[153 138 149 156 154] gives 154, 153

[111 116 125 152 153] gives 153, 111

[[110 133 154 131 113 123 131]
 [135 118 123 133 130 131 129]] gives 131, 135

[[118 108 103 126 128 110]
 [139 148 153 126 128 146]
 [120  99 139 126 136 108]] gives 110, 120

[156 151 116 136] gives 136, 156

[[149 128 128 120 116 125 123]
 [143 112 127 128 113 125 122]] gives 123, 143

[115 100 139 129 122 116 116] gives 116, 115
---
[[116 133 149 115 152]
 [130 128 118 129 120]
 [121 120 134  98 122]] >> 134

[[129 144 126 139  98]
 [107 127 138 125 125]
 [145 149 117 111 120]] >> 117

[[136 128 106 119 133]
 [145 130 110 125 130]
 [146 131 113 128 129]] >> 113

[[114 139 125 125 141]
 [151 141 126 141 142]
 [129 114 130 122 124]] >> 130

[[106 156 121 120 119]
 [103 113 128 113 122]
 [101 146 146 130 140]] >> 146

[[136 122 129 133 152]
 [126 136 128 131 152]
 [119 120 129 135 152]] >> 129

[[135 113 138 127 133]
 [140 138 129 116 123]
 [135 151 117 114 131]] >> 117

[[123 124 127 127 126]
 [133 128 136 136 128]
 [105 135 101 136 110]] >> 101

[[122 138 132 131 113]
 [126 133 121 123 107]
 [142 147 124 123 116]] >> 124

[[122 127 151 111 123]
 [118 126 114 122 140]
 [101 137 101 121 143]] >> 101
---
[107, 129, 147, 103, 135, 129] ==> 147
[[149, 104, 118, 153, 100, 129, 107], [129, 117, 103, 138, 128, 108, 112], [107, 135, 129, 121, 145, 133, 130]] ==> 118
[104, 143, 155, 133] ==> 155
[[133, 148, 111, 132, 112, 124], [114, 129, 151, 113, 125, 109], [109, 108, 128, 101, 129, 129]] ==> 111
[[126, 146, 100, 108, 102, 111, 150], [115, 106, 113, 127, 131, 118, 100], [125, 126, 139, 118, 114, 128, 128]] ==> 100
[[107, 127, 134, 139, 120, 121], [111, 123, 142, 140, 128, 110], [123, 129, 155, 131, 123, 130]] ==> 134
---
Q:
[[119 117 138 141 131 133 106]
 [122 129 125 140 118 114 138]
 [129 125 103 123 123 121 145]]
A: 129

Q:
[[114 116 109  98 124 126]
 [151 124 123 126 118 138]]
A: 124

Q:
[[147 115 115  99]
 [128 122 146 123]]
A: 122

Q:
[[111 132 132 119 135]
 [140 126 119 133 155]]
A: 126

Q:
[[138 147 135 132 156]
 [146 138 135 132 147]]
A: 138

Q:
[[131 155 134 150 122 140]
 [123 131 115 122 109 129]]
A: 131

Q:
[[132 124 133 123 116 122]
 [131 154 125 129 103 126]]
A: 154

Q:
[[ 98 121 124 107]
 [110 124 127 117]]
A: 124

Q:
[[124 134 106 126 122 128 145]
 [120 146 106 121 132 140 126]
 [151 140 144 103 127 119 124]]
A: 146

Q:
[[103 104 117 143 130]
 [126 118 152 105 112]
 [126 117 141 113 112]]
A: 118
---
[[102 139 127 146 153 147]
 [147 152 142 152 109 138]] => 146

[[124 113 143 108]
 [123 109 129 106]
 [142 148 121 147]] => 109

[[125 131 116 123 126 121]
 [113 140 124 155 128 111]
 [118 141 119 128 126 115]] => 155

[[128 120 103 155]
 [111 131 134 113]
 [120 132 123 133]] => 131

[[129 134 144 127 120]
 [128 117 125 126 109]
 [104 134  99 149 108]] => 125

[[146 144 151 133 113 127]
 [129 109 112 147 133 107]] => 133

[[134 112 122 119 119 127 145]
 [126 131 136 145 136 135 147]
 [133 106 134 139 134 142 115]] => 136

[[140 136 130 133 112 122]
 [110 122 119 128 150 121]] => 133
---
[[122 116 133 117]
 [121 121 123 115]
 [106 128 130 130]] Answer: 128

[[105 139 142 138 141]
 [129 138 135 117 125]
 [126 136 148 136 142]] Answer: 136

[[134 132 136 149 134 123 110]
 [151 133 124 111 117 141 120]
 [150 126 129 118 133 137 119]] Answer: 126

[[115 127 121 100 117 134]
 [142 148 148 120 122 136]
 [127 125 132 121 121 131]] Answer: 125

[[148 103 133 126 149 126]
 [146 142 140 129 153 114]
 [117 138 130 137 122 139]] Answer: 138

[[155 131 114 104]
 [133 122 108 110]
 [120 145 138 117]] Answer: 145

[[113 128 127 154 130 117]
 [129 129 127 130 133 137]
 [133 129 127 120 127 133]] Answer: 129

[[115 131 139 120 119 123 132]
 [133 127 129 131 128 104 111]
 [130 131 128 131 120 131 133]] Answer: 131

[[110 125 104 124 142 136 136]
 [144 114 120 129 120 136 151]
 [125 146 148 111 145 124 110]] Answer: 146

[[133 131 127 140 123]
 [131 126 121 132 113]
 [132 110 122 106 135]] Answer: 110
---
[[129, 130, 132, 129, 124, 104], [128, 140, 126, 126, 130, 129], [125, 121, 129, 120, 123, 131]] --> 123
[[132, 132, 130, 126, 114, 120, 132], [127, 119, 125, 106, 130, 132, 117], [128, 102, 142, 143, 128, 133, 126]] --> 133
[[152, 115, 157, 117], [111, 111, 130, 122], [132, 114, 141, 111]] --> 141
[[137, 126, 141, 106, 139], [135, 133, 124, 126, 132], [141, 138, 136, 134, 133]] --> 134
[[101, 109, 121, 131, 145, 117, 135], [134, 112, 134, 144, 127, 107, 115], [106, 116, 112, 110, 133, 111, 128]] --> 111
[[105, 130, 129, 127, 125, 131, 125], [109, 125, 135, 126, 118, 137, 132], [109, 125, 135, 126, 118, 137, 131]] --> 137
[[140, 147, 150, 153], [140, 151, 145, 153], [140, 144, 150, 153]] --> 150
[[149, 120, 114, 148], [120, 136, 134, 116], [131, 121, 116, 120]] --> 116
[[125, 117, 124, 125, 147, 126], [127, 130, 133, 128, 144, 138], [128, 119, 125, 127, 156, 140]] --> 156
---
[[110 121 128 129 117 118 133]
 [102 125 104 120 128 124 118]] value 110, 118

[137 151 134 142 134] value 137, 134

[107 139 127 114] value 107, 114

[[118 108 144 124]
 [135 119 135 117]
 [105 131 117 120]] value 118, 120

[[133 147 129 128 138 153]
 [143 127 128 126 119 128]
 [132 133 129 127 129 143]] value 133, 143

[[124 150 114 130 119 123 139]
 [113 140 127 122 146 116 124]
 [104 140 114 113 116 135 148]] value 124, 148

[131 111 149 119 113] value 131, 113

[124 109 123 106] value 124, 106
---
array([156, 115, 145, 135, 117, 119]) out 156
array([149, 117, 118,  98, 149, 111]) out 149
array([119, 130, 122, 101]) out 119
array([155, 137, 132, 119, 144, 117]) out 155
array([144, 150, 146, 112, 131, 122, 132]) out 144
array([133, 125, 143, 147, 106]) out 133
array([147, 102, 136, 136, 116, 116, 140]) out 147
array([128, 123, 124, 131, 150]) out 128
